In the rows, zero is written as 128.
A state moves one step at a time under one of 6 hidden systems, and each row is a state written as 20 numbers. Each run below is a few steps of one system.
seq 1, nake, 10 rows:
[[153 115 109 158 138 154 149  52 146 122 132 179 130 139  92  94 139 162
  138  78]
 [143 133 118  74 116  83  94 108 136 127 134  57 105  87 106 137 106 131
  132  99]
 [108 174 163 116 182 146 136 145 155 124 115 159 191 112 182 128  99 102
  124 104]
 [161 123 112  94 134 125 132 143 143 119 109 111 127 162 139  82 177 173
  124 209]
 [131  87 104 151 105 150 129 157 130 107  71 112 111 154 146 205 117  86
  163 115]
 [ 96 170  76 156 102 123 130  79 144 168 146 179 146 160  86 116 115 154
  123 131]
 [103 130 154 113 110  69 111 180 120 140 169  73 111 100 101 158 116 125
   87 152]
 [109 129 185 182 166 173 160 149 118  91 143 166 166 127 132 114 132 121
  111 118]
 [169  89 111  96 126 151 119  92 118 103 137  98  85 143  80  87 179 162
  120 134]
 [112 117 135 118 124 145  84 100 124 117  96 108 126 112 150 169  97  76
  152  45]]
seq 2, gok (10 x 20):
[[107 140 147 208  93 126 112 135  99 102  94  88 147 101 127 141  99 106
  161 105]
 [156 124 100  99 157 141 178 141 126 141 196 191 102 138  90 131 106 147
  140 146]
 [106 108 174 133  78  89 103 116 147 101 130  69 125  95 153 130 145 155
   78 123]
 [126 155 105 155 190 170 176 138 114 147 107 151 148 112  94 109 134  74
  121  98]
 [163  98 133  89 132  95  85 115 190 119 142 127 136 173 118 132 147 195
  126 142]
 [ 94 176 128 151 104 165 113 131  95  80  93  73 158 102 128 132 100  93
  151 114]
 [135 131  89  69 147 149 168 132 150 158 161 203 113 162 140 142 125 141
  119 161]
 [102 113 153 165  69  81  89 129 132 129  88  74 131 124 164 124 154 141
  107 149]
 [130 130  97 170 169 167 160 160  95 152 125 170 122 141  84 142 117  77
  157 116]
 [137  91 157 106  95  92  80 110 148 118 186 128 109 154 119 124 133 197
  120 146]]
seq 3, gok (10 x 20):
[[171  71 171 142 149 110  78 129 165  97  98  99 144 141 134 138 137 153
  152  93]
 [144 166 101 122 129 177 136  90  94  87 128 119 132 108 102 101  90 131
  191 101]
 [134 137 105  36 108 110 145 118 162 136 153 138 106 113 173 163 102 149
  111 138]
 [ 94 153 140 182 107 102 151 125 144 152  72 131 164 102 185 119 131 113
  102 125]
 [177 103  88 164 162 107 160 172 142 163 117 157 126 159  80 132 136 144
  164 158]
 [125  98 144 159  63 125 101 115 134  66 153  86 117 135  89 171 111 172
  141 120]
 [ 85 182 116 116 127 162 167 119  92 123 175 132 122  91  87 113 113 103
   92 125]
 [120 109 158  84 159 102 123 144 179 151 137 138 141 140 150 131 171 137
   49 138]
 [124 133 146 184 154 151 101 133 124 113  56  96 172 142 119  90 162 105
  140 118]
 [165 118  81  76 145 166 111 128 129 114 139 141 108 182  87 147 115 138
  185 143]]
seq 4, sud, 10 rows:
[[112 150 131 100 115  94 118  98 133 152 202 141 123 127  85  90 130 183
   86 152]
 [123 130 195 109 157 115 124 171 135  94 133  69 151  82 147 120 140 116
   80 127]
 [139 134 109 116 171 178 135  91 172 108  83 140 165 158 110 104 172 130
  108 105]
 [136 108  99 107 109 118  64 105 103 144  82  71  91 130 122 132 135  93
  163  98]
 [ 92 163 129 118 132 158 106 145 124 132 129 176 161 153 174 171  69  91
  168 122]
 [157 107 119 114 109  90 123 139 135 161 147 167 108 167 162 106 137 183
  154 203]
 [139  81 166 190 119 118 179 172 108 100 118 120 107  87 159 146 128 121
  127 128]
 [125 136  93 165 128 157 185  75 127 131 153 174 121 119  67 104 139 145
  105  99]
 [113 135 139 104 120  80  95 113 108 151 175  78 100  77  89 118 116 122
   98 100]
 [105 181 170  91 182 146 119 142 166  98 142 130 198 123 143 128 109 124
  101 115]]
seq 5, roza, 10 rows:
[[152  98 168 104 199 151  98 135 104 123 167 137 116 126  85 102 139 108
  129  86]
 [129 115 167 102 126 158  62  80 116  74 113  81 127 113 139 111 130 119
  140  70]
 [116 140 106  78 126 162 118  73 133 139  78 149 123 126 206 114 135  95
  131  93]
 [147 103 108 112 113  71  98 131 157 186  77 134 118 147 194 135 138 136
  147 146]
 [155 120 115 169 108 113 141 164 125 130 107 158 132 157 162 142  95 155
  203 181]
 [162  97 107 135  99 125 187 126 144 105 178 164  94 128 108 164  98 184
  146 142]
 [119 139 150 171  95  97 184 122 127 105 161 107 125  60 111 123 112 161
   97 118]
 [126 156 147 139 199 126 180 143 138 149 142 149 155  79 106  98 131 106
   85  95]
 [152 138 155 114 195 106  83 139 161 122 123  86 171 125  77  99 143 132
  117 101]
 [116 178 124  85 142 186  86 112 144  74 100  94 175 152 117 128 113 119
  152 117]]
seq 6, nake (10 x 20):
[[138  88 139 131 148 138  64 144  74 142 116  94  90 144  98 112 154  80
  155 117]
 [114 128 146 122 137 148  70 102  94 145 161 184 126 156 145 119  92 117
  182  99]
 [119 147 128  73  93 118 116 121  76 146 173 135  84 106 174  98 112 132
  138 165]
 [123  91 152 140 134 121 168 152  95 160 119 165  94  98 211 130 132  88
  120 122]
 [180  95 108 179 126  97 164  98 112 163 114 161  95 114 130  74 141 165
  166 129]
 [179 103 106 119 125  87 150 131 134 134 142 120  90  88 116 167  76 142
  179  88]
 [133 163 133 116 128 117 179  99 174 110 152 162 159  84 160 132  78 171
  124 101]
 [157 138 115  90 136 104 187 142 168 110 102  80 134  85 142 114 152 153
   89 154]
 [157 108 119 159 159 135 153 143 192 110  55 118 166 138 134 159 145 122
  135 104]
 [143 162  70 127 120 128 107 105 175 118 105 110 163 171  66 134 125 171
  150 141]]
seq 7, lavap (10 x 20):
[[151 101  93  99 101 121 102  98  88 157 117 116  69 147 131  80 164 138
  149 163]
 [119  95 139 187 118 127 138 154 113 133 111 141 117 112 145 191  86  82
  155  81]
 [131 153 144 126 142 122 139  96 100 154 193 183 124 116 122  54 120 170
  132 142]
 [154  75 160 106 141 101 111 165 113 115 131  60  90  88 120 157 134 105
  118 103]
 [132 136 173 174 169 157 156 110 157 102 117 174 183 127 155  94 138 146
  118 103]
 [170 117  83  75 132 113  95  78 134 141 116  89  94 126  86  94 153 143
  138 104]
 [118 144 139 159 124 108 137 146 178 111 100 124 178 110 152 193  77 120
  141  89]
 [153 168  98  91 131 117 153 116 142 144 151 151 137 140 129  69 137 187
  136 194]
 [143  77 113 144  95 103 129 177 139 110  95  69  99 130 116 195 136 118
  124 145]
 [ 99 165 119 198 119 162 176 115 124 119 131 180 164 143 109  98 130 145
  119 145]]
seq 8, Bulag (10 x 20):
[[137 177 138  97 194 126 122 140 153 131 173 150 176 122  90 115  87 136
  136 109]
 [149 149 153  85 136 112 153 162 150  88 158  95 146 111 133 108 134 181
  102 187]
 [120 120 109 148  88 146 186 145 159  90  73 113 139 130 169 162 146 136
  102 159]
 [111 141  51 167  98 129 129 102 150 162  77 134 134 168  85 155 138 116
  137 121]
 [ 99 163 118 119 133 122  73 155 120 147 171 123 144 157  67 165  85 107
  151 131]
 [105 151 172 110 120 159 118 145 102  89 206 144 138 143 126 106 115 162
  118 180]
 [111  88 147 137  75 141 143 129 104  99 120  99  89 129 148 120 182 140
   79 170]
 [103  94 112 171 114 161 117 102 115 140  68 131 115 145 138 145 161  72
  116  82]
 [129 137 115 109 165 130  54  97 112 178 128 143 126 154  92 105 125 101
  158  84]
 [138 135 187  68 161 112  74 148 110 123 180 124 131 115 166 106 100 132
  148 135]]
seq 9, roza (10 x 20):
[[ 91 129 174 185  98  88 127 147 135 121 144 119 148  86 146 173  83 123
  118  98]
 [145 148 137 124 186 146 164 116 121 148 159 184 142 126 118  50 150 151
  115 146]
 [164  97 147  93 152 104 106 162 150  99 118  50 119 100 109 164 122 118
  128 103]
 [101 168 130 167 127 182 121  78 145  94  93 154 185 145 132 102 126 132
  137  98]
 [143 143  68  40 130 105 122 113 144 174 128 116  99 130 121 128 136 124
  115 141]
 [ 84 139 163 178  94  99  93 171 144 121 104 113 173 149 169 173 113 126
  125 157]
 [148 127  86 118 144 169 173 138 110 135 143 183 109 174 108  97 156 149
  140 187]
 [127  87 129 142  83  97 122 150 129 107 143  68  91 107  86 197 113 130
  115 112]
 [ 79 167 142 189 125 164 149  97  92 128 148 177 153 120 120  82 122 117
  114 112]
 [153 103 131  57 178  99 116 146 123 169 163 118  90 105 110 120 146 106
   99 117]]
seq 10, sud:
[[ 80 106 179 132 131 141  94 171  78 135 185 138 107 141 125 144 129  88
  101 142]
 [100 128 177 133 124 166 113  93 119  95 159 161 148 148 150  74 160 161
   92 145]
 [138  87 149  94 142 146 130 110  87 128 116 113  79 103 164  84 181  99
   98 113]
 [107 122 151 145 154 150 110  78 129 148 105 167 144 115 166 110 132  86
  118  44]
 [156 139 118  91 158 117  93  89 100 169 135 153 112 118 151  65 111 132
  183 107]
 [161  90 162  97 155 104 124 144 149 130 134 153 121 104 202 157  81 132
  166  89]
 [176 133 101 138 120 119 185  93 167 119 101 160 140 108 172 105 108 185
  165 125]
 [171 106  84 131 131  77 180 143 133 163 113 114  84  81 110 152 111 115
  141 105]
 [122 166 117 173 128  95 144 123 169 134 147 134 174 108  80 157  74 152
  138  97]
 [158 159 105  85 137 104 138 158 148 112 163  85 130 123  68 129 108 171
  139 174]]
seq 11, lavap:
[[131 127  78  77 142 104  81 120 162 179  85 117 126 159 128 162 130  94
  139 105]
 [109 171 132 146 100 111 102 147 141 127 118 151 174 155 176 149  75 149
  180 165]
 [157 115  88  83  99 140 170 148  95 120 145 133  73 135 146 133 122 146
  162 192]
 [108  74 146 197  77 113 162 142 114 130 127 137  93 116 143 163 144 126
   99 131]
 [109 149 129 175 152 137 149 115  71 164 144 145 118 108  86  59 151 107
  114 121]
 [129 102 163 116 172 116  77 149 121 137 177 114 121 128  66 150 121 105
  118  86]
 [114 161 188 104 148 164 104 108 140  60 144 114 180 115 158 104 109 148
  123 105]
 [161 110 100  38 155 155 138  99 162 118  90 120 108 128 163 126 160 121
  113 106]
 [120 123 118 159  99  87 107 106 176 157  60 133 157 141 182 150 125 131
  138 107]
 [157 165  70 129 132 110 141 132 113 169 115 147 127 133 125 100  97 138
  198 162]]
seq 12, Bulag:
[[ 97 162 151 115  75 126 115 120 121 103 115 108 152 122 202 100 128 154
  114 180]
 [118  99  93 154  92 113 144 144 110 178  84 156  94 155 177 138 154 110
  134 172]
 [133  90 123 190 115 108  84 122 117 150 124 152 116 162 101 154 103 125
  184  98]
 [137 131 131 104 135 151 114 108  72 119 195 140  90 107  90 118  84 124
  169  99]
 [117 109 183 103 130 118 148 114 125 118 193 142 104  84 149 111 136 147
   65 109]
 [129 114 152 170 147 127 162 125 119 126  75 101 130  86 149  76 180 108
   90 114]
 [167  97  93 114 194 133 128 134 159 159  67 136 127 149 121 138 161  88
  144  94]
 [157 158 127  86 154 114  76 105 173 112 124 114 172 134 124 131  83 153
  178  98]
 [132 180 114  67 116 113 157 141 129 126 154 129 133  98 176 125  88 154
  141 175]
 [117 113 133 176  87  81 177 154 156 142 126 150 133 123 165 146 132 166
  100 180]]

Which system made each of these runs?
seq 13 (2 x 20):
[[ 89 132 111  58 137 126 131 141 123 181 156 156  97 134 154 149 138  86
   76 147]
 [ 92 115 176 149 123 116  67 167 102 147 105 122 145 155 186 119 148  99
  128 162]]
	lavap
seq 14, 2 rows:
[[155 117 155  71 140 122 126 136 113 119 101 100 110  82 215 106 124 112
  144 125]
 [154 102 117 138 130 100 160 102 167 163  90 181 131 121 208 120 127 148
  143 112]]
	Bulag
seq 15:
[[120 123 122  85 132 199 113 169 115  77 119 114 127 186 124 161 143 107
  139 174]
 [103  87  90 145  60 156 125  83 126 110 108 118  89 159 106 162 164 129
  101 123]]
	roza
seq 16:
[[141 122 104  80 145 104 119  83 152 161 168 127 105 116  69 105 148 152
   85  95]
 [ 95 170 170 124 156 110  76 136 162 118 108  85 193 107 133 138 110 102
  105  87]]
	gok
seq 17:
[[ 91 170 164  86 103 122  94 111 141 120 179 144 158 137 169 105 117 165
   95 164]
 [113 118 137 156  85 111 139 164  89 141 101 105 108 125 176 103 161 121
  116 200]]
	Bulag
seq 18:
[[128 167 157 157 162 111 167 175 123 120 138 103 166  88 104  79 142 140
   94 166]
 [155  91 128 120 173 146 119 151 153 103 126 108 131 169  55 132 177 139
  102 135]]
	lavap
seq 19, 2 rows:
[[106 133 175 193 172  95 136 139 142 167 138 163 163 110 116 100 136 117
   90  94]
 [185 101 164 135 189 120 113 168 138  97 135 100 145 136  84  96 144 165
  150 137]]
	gok
seq 20, 2 rows:
[[120 150 129 124 138 161 106 192 104 103 134 106 144 180  87 126 143 128
  145 209]
 [106 102 132 101  80 177 105 123 140  70 137 126 119 188 136 174 139 146
  118 158]]
	Bulag
seq 21:
[[105 173 142 157 127  91 120 109 147 154 173 166 164 102 116 131  67 146
  139  91]
 [136 151 159  87 142 106 160 164 128 107 179  97 129  88 121 102 129 160
   91 177]]
	nake
seq 22, 2 rows:
[[136 126 139 198  91 126 131  94 129 101  90 129 148 139 146  75 150 178
  148 146]
 [155 121  56 124 136 133 166 117 113 150 117 123  78 113  63 145 117 103
  157  94]]
	lavap
seq 23 (2 x 20):
[[162 104 112  83 149 152 102 154 173  99  77 114 143 181 154 163 139 131
  160 147]
 [131 104  81 155  69 144 127 125 126 115  62 116 110 162 158 167 124 121
  176 145]]
	sud
seq 24 (2 x 20):
[[133 121 132  85 104  98  97 165 131 134  88  87 119 137 201 136 136 126
  138 183]
 [117 110 106 183 109 169 161 121  98 141  87 181 114 144 166 146 122  91
  159 116]]
	gok
seq 25:
[[139 112 113 109 103 150 203 118 146  97 175 177 100 123 135 160 109 171
  114 139]
 [108 136 122 153  89  82 151 106 134 141 108  78 119  83 116 103 164 138
   65 128]]
	gok
seq 26:
[[ 85 180 132 131  86 134 110  72 137  99 161 103 154 119  80  97 128 167
   90 123]
 [100 131 164  92 173 140 111 170 120 123 129  83 133 105 115 137 154  68
   69 112]]
	nake
seq 27 (2 x 20):
[[141 125 104 136 124  94 166 122 145 149  84 103 122 111 135  79 189 148
   83 165]
 [124 113 131 180 174 130 123 151 118 144  94 109 134 114  78 141 138  65
  125  70]]
	sud
seq 28:
[[120  84 150  76 101 151 110  79 119  97 134 111  82 107 163 131 153 120
   90  86]
 [109 137 137 139 156 128 133 102 141 168  76 150 151 100 193 108 137  79
  112  73]]
	lavap
seq 29, 2 rows:
[[101 150 138 147  91  83 120 136  77 168 123 102 111  85 168  81 135 109
  119 157]
 [152  69 138 149 181 126 157 171 132 160 130 178 107 130 137 169 128  94
  130 101]]
	gok
seq 30, 2 rows:
[[100 177 155 147 137 120  75  97 108 153 142 161 169 127 147  79  95 128
  161 106]
 [176 111 129  42 160 129 115 155 115 121 155 117  90 115 151 149  94 121
  171 126]]
	lavap
seq 31, 2 rows:
[[104 107 152 137 121 209 104  89  98  77 135 154 120 161 131 123 143 111
  129  94]
 [115 117 124  81 114 118  73  73  99 159 131  99  90 122 127  89 168 113
   99 104]]
	Bulag
seq 32 (2 x 20):
[[155 135 120 131 152 167 121 156 116  90 110 100 142 174  82  88 164 150
  153 189]
 [115  89 111  98 107 169  90 122 138 106 123 133 104 181 121 205 119 102
  140 105]]
	nake
seq 33:
[[136 155  82 130 150 151 207  90 153 132 103 138 136  91  99 102 148 122
   93  95]
 [158 102 139 117 152  67  96 129 193 138  99  82 148 123 115 137 145 155
  108 103]]
	nake
seq 34, 2 rows:
[[116 111 159 147  74  58 118  97 148 137 172 114 113  96 130 119 126 184
   91 123]
 [120 148 144 165 182 131 171 171 117 133 122 112 149  77  92 125 118  81
  105  99]]
	gok
seq 35:
[[138 100 134 163 121 104  56 141 156 130  95 117 153 193 116 146 136 149
  165 141]
 [129 149  82 107  85 174 138 113  88 103 150 145 101 153 127 134  95 143
  183 167]]
	roza
seq 36 (2 x 20):
[[ 91 173 144  95 107 118  83  85 140 105 121  63 153  97 123 110 127 122
   89  97]
 [131 157 111  67 191 151 143 164 175 144  96 150 167 143 168 156 125  91
  118 127]]
	lavap
seq 37, 2 rows:
[[ 86 163 154 168 110 138  72  93  92 130 142 149 154 130 136 103  93 122
  165  98]
 [142 114 135  33 153 138 121 124 120 148 169 162  88 129 173 117 130 126
  119 137]]
	roza
seq 38:
[[110 121 132  94 161 165 125 184 105 116 128 104 115 121 122 191 107  51
  127 108]
 [107 103 151 161 117 143  78  78 139 124 125 152 141 177 106  91 175 154
  104 109]]
	roza
seq 39 (2 x 20):
[[116 144  88 128  55  89 109 138 137 136 111  83 118 148 121 153 119 162
  140 192]
 [107 144  99 163 111 155 198 186 106 123 124 148 126 138 124 168 113 106
  130 179]]
	lavap
